In the rows, 128 means zero.
Named moves, each a turn or a mirror, and the order they were made in; the first pair answered
move G:
[113 129 146 132 128 129 149 105 109 139 152  98 114 127 163 103 143 123
 111 153 103 129 124 108 136 123  82 105 111 120 159 117  96 150 142 122
 116 103 162 143 133 123 121 118 123 130 135 127 136 133 145 142 122] => [160 122 124 150 122 142 153 106 151 112 125 128 127 157 163 122 116 142
 134 148 138 110 124 108 100 101 144 115 114  97 117 154 121 118 117 129
 100 139 134 146 144 100 109 124 112  98 104 120 139 131 116 135 106]
[109 146 148 123 125 128  97 135  99 130 129 103 108 126 134 116 134 102
 116 135  97 119 126 137 127 131 112 117 115 113 147 105 110 139 135 149
 129 118 140 137 144 127 125 105 138 144 170 105 144 139 127 155 128] => [145 140 131 136 121 137 101 135 133 109 108 127 120 150 133 131 111 116
 133 130 125 104 125 138  99 114 162 126 119  95 115 134 129 113 116 154
 118 147 118 140 152 110 116 108 131 119 145  99 146 139 103 150 117]
[116 133  98 125 135 130 140 123 114 145 155 130 141 101  89 153 172 140
 143 114 129 122 115 118 161 143 123 143 135 159 146 112 138 115 123 122
 146 130 107  90 137 126 132 135 124 133 104 159 112 100 156  97 138] => [132 130  90 131 133 134 141 124 129 136 145 141 148 112  88 158 162 145
 152 112 141 116 114 119 149 137 144 149 137 151 133 126 147 104 114 123
 139 143  98  92 141 118 128 136 121 122  92 155 113 100 145  94 133]
move N:
[124 115 128 120 121 126 134 115 113 149 150 114 122 123 136 116 155 112
 133 131 130 115 105 125 146 126 108 116 132 128 146 133 107 126 145 116
 135 129 133 132 129 118 121 124 135 132 137 150 126 124 136 114 124] => [129 113 127 120 120 127 132 114 117 147 149 113 122 126 139 114 153 114
 134 132 131 112 104 122 144 123 112 114 132 122 144 138 103 121 144 115
 132 133 132 132 133 116 118 124 135 129 134 149 128 124 133 114 122]
[123 169 107 100 143 161 113 117 114 185 141 112 117 117 124 115 122 126
 115 147 141 105 123  86 146 101  90 162  86 130 152 142  91 142 162  97
 122 137 130 120 150 105 114 116 128 114 162 145 165 125  97 115 173] => [121 170 106 100 145 160 114 117 113 188 141 112 116 115 123 118 124 125
 114 148 139 106 124  87 148 102  87 162  87 134 152 140  93 144 162  96
 124 135 130 117 148 106 116 117 129 116 163 146 163 123  99 114 174]
[159 139 115 132 134 122 104 122 177 124 106 103 166 162 142 137 112 133
 122 140 138 124 105 173 121  78 130 129 108 140 151 124  88 119 110 135
 116 146 126 122 138 115 139 133 124  90 174 117 109 102 155 129 143] => [148 141 132 132 136 125  96 130 164 117 106  95 159 162 138 125 109 138
 113 135 134 130 110 177 118  82 123 129 102 140 160 117  86 126 115 141
 110 136 140 123 131 126 140 129 125 101 185 106 114 115 157 138 150]
move P:
[ 95 135 130 100 119 117 145 115 111 144 139 113 116  98 110 120 155 144
 137 141 116 141 111 134 146 151  94 137 113 169 160 110 131 158 138 100
 123 108 142 108 118 135 128 106 127 136 127 149 135 108 128 113 139] => [ 93 136 155 106 122 127 133 129 101 122 129 108 109 109 103 108 138 159
 131 127 123 144 116 140 127 150 104 140 106 160 162 112 138 156 135 113
 107 105 157 110 111 146 122 103 125 143 137 128 144 130 120 125 146]
[141 146 143 155 157 117 139 149 137 106  95 178 116 120 123 179 101 139
 141 115 135 136 181 124 115 133 193 172 144 107  98 146 183  99  56 110
 132 118 104  82 100 133 141 149  87 134 165  96 123 164  92 109 155] => [164 141 144 151 149 123 128 139 148 102  96 166 118 131 140 161  92 137
 148 120 145 124 169 109 101 116 208 161 140  75  94 162 160  84  60 110
 115 136 107  93 117 122 132 139  84 123 158  93 138 172  86 114 137]
[125 128 127 127 126 125 134 120 123 136 113 140 145 132 109 143 113 133
 150  94 145 132 159 128 127 127 130 130 133 142 129 156 155 117 121 131
 111 137 127 125 127 124 145 133 133 132 123 144 122 117 123 128 126] => [127 128 131 128 126 126 130 121 124 130 111 138 144 136 110 139 109 134
 150  92 147 130 159 128 122 124 133 129 134 135 128 158 153 114 121 133
 106 137 129 126 128 124 142 131 132 132 123 141 126 121 121 131 124]
Then:
Between the rows of a pair lie two moves.
[137 146 117 141 145  80 111 157 138 122 109 117  94 145 148 130 124 134
 150 123  88 130 172 170 101 151 117 114 136 143 133 137 169 107 126 170
 162 137 115 136 149 117 101 125 126 173 140 116 118 122 103 155 131] => [148 144 114 141 141  82 109 156 143 119 106 118  95 148 151 129 122 134
 155 124  92 124 169 167  95 145 126 112 137 136 128 143 166 101 125 170
 157 143 112 138 154 112 100 124 125 168 135 115 122 122  99 156 126] | N P
[127 128 132 143 136 131 128 147 138  97  94 147 134 148 106 144 100 153
 124 109 159 130 149 150 109 143 165 147 130 131 103 133 172 125 115 128
 112 125 124 119 122 126 119 124 125 115 133 107 120 134 109 126 138] => [112 128 166 130 132 133 105 143 107 101 110 106 120 141 120 100 105 143
 109 111 142 133 141 137 116 140 134 129 117 110 135 119 131 137 138 129
  97 111 161 130 125 141 117 107 129 135 157  98 139 159 126 144 137] | G P
[134 137 117 125 130 123 121 124 118 114 147 111 118 111 117 146 133 121
 133 143 133 116 117 133 122 118 115 131 136 114 138 105 113 118 128 121
 126 130 141 161 138 127 138 107 122 133 131 143 129 130 130 120 118] => [136 136 107 128 130 120 127 124 125 117 145 119 122 111 114 158 135 121
 137 145 135 115 119 136 123 120 118 135 138 123 133 107 122 119 123 119
 133 132 132 158 138 123 140 111 122 127 124 148 123 122 128 115 119] | G P
[120 130 129 131 129 130 118 135 120 114 133 133 140 125 124 137 157 136
 124 130 128 116 125 137 132 134 123 137 144 151 130 121 125 116 117 123
 143 114 123 130 104 135 138 148 126 120 137 116 141 132 125 124 136] => [137 126 122 132 123 134 114 129 133 111 130 132 144 133 132 133 151 135
 133 133 137 107 119 129 124 121 138 133 144 133 122 133 117 106 115 122
 134 129 118 135 115 126 132 145 123 110 128 116 148 134 121 125 125] | N N
[190 125 136 145 130 114 124 100 149 163 106 102 152 140 156 105 145  99
 119 132 136 122  82 124 150 124 156 144 136  77 100 157 133  74 108 136
 141 128 114 135 139 166 127 157 120 104  96 171 115 125 144  87 113] => [168 129 182 141 134 122 100 112 115 148 109  73 134 140 154  70 137 107
  99 119 126 132  87 127 144 128 136 138 125  68 127 143 117  88 122 148
 124 107 152 138 129 190 125 147 122 130 126 148 131 160 150 108 126] | N G
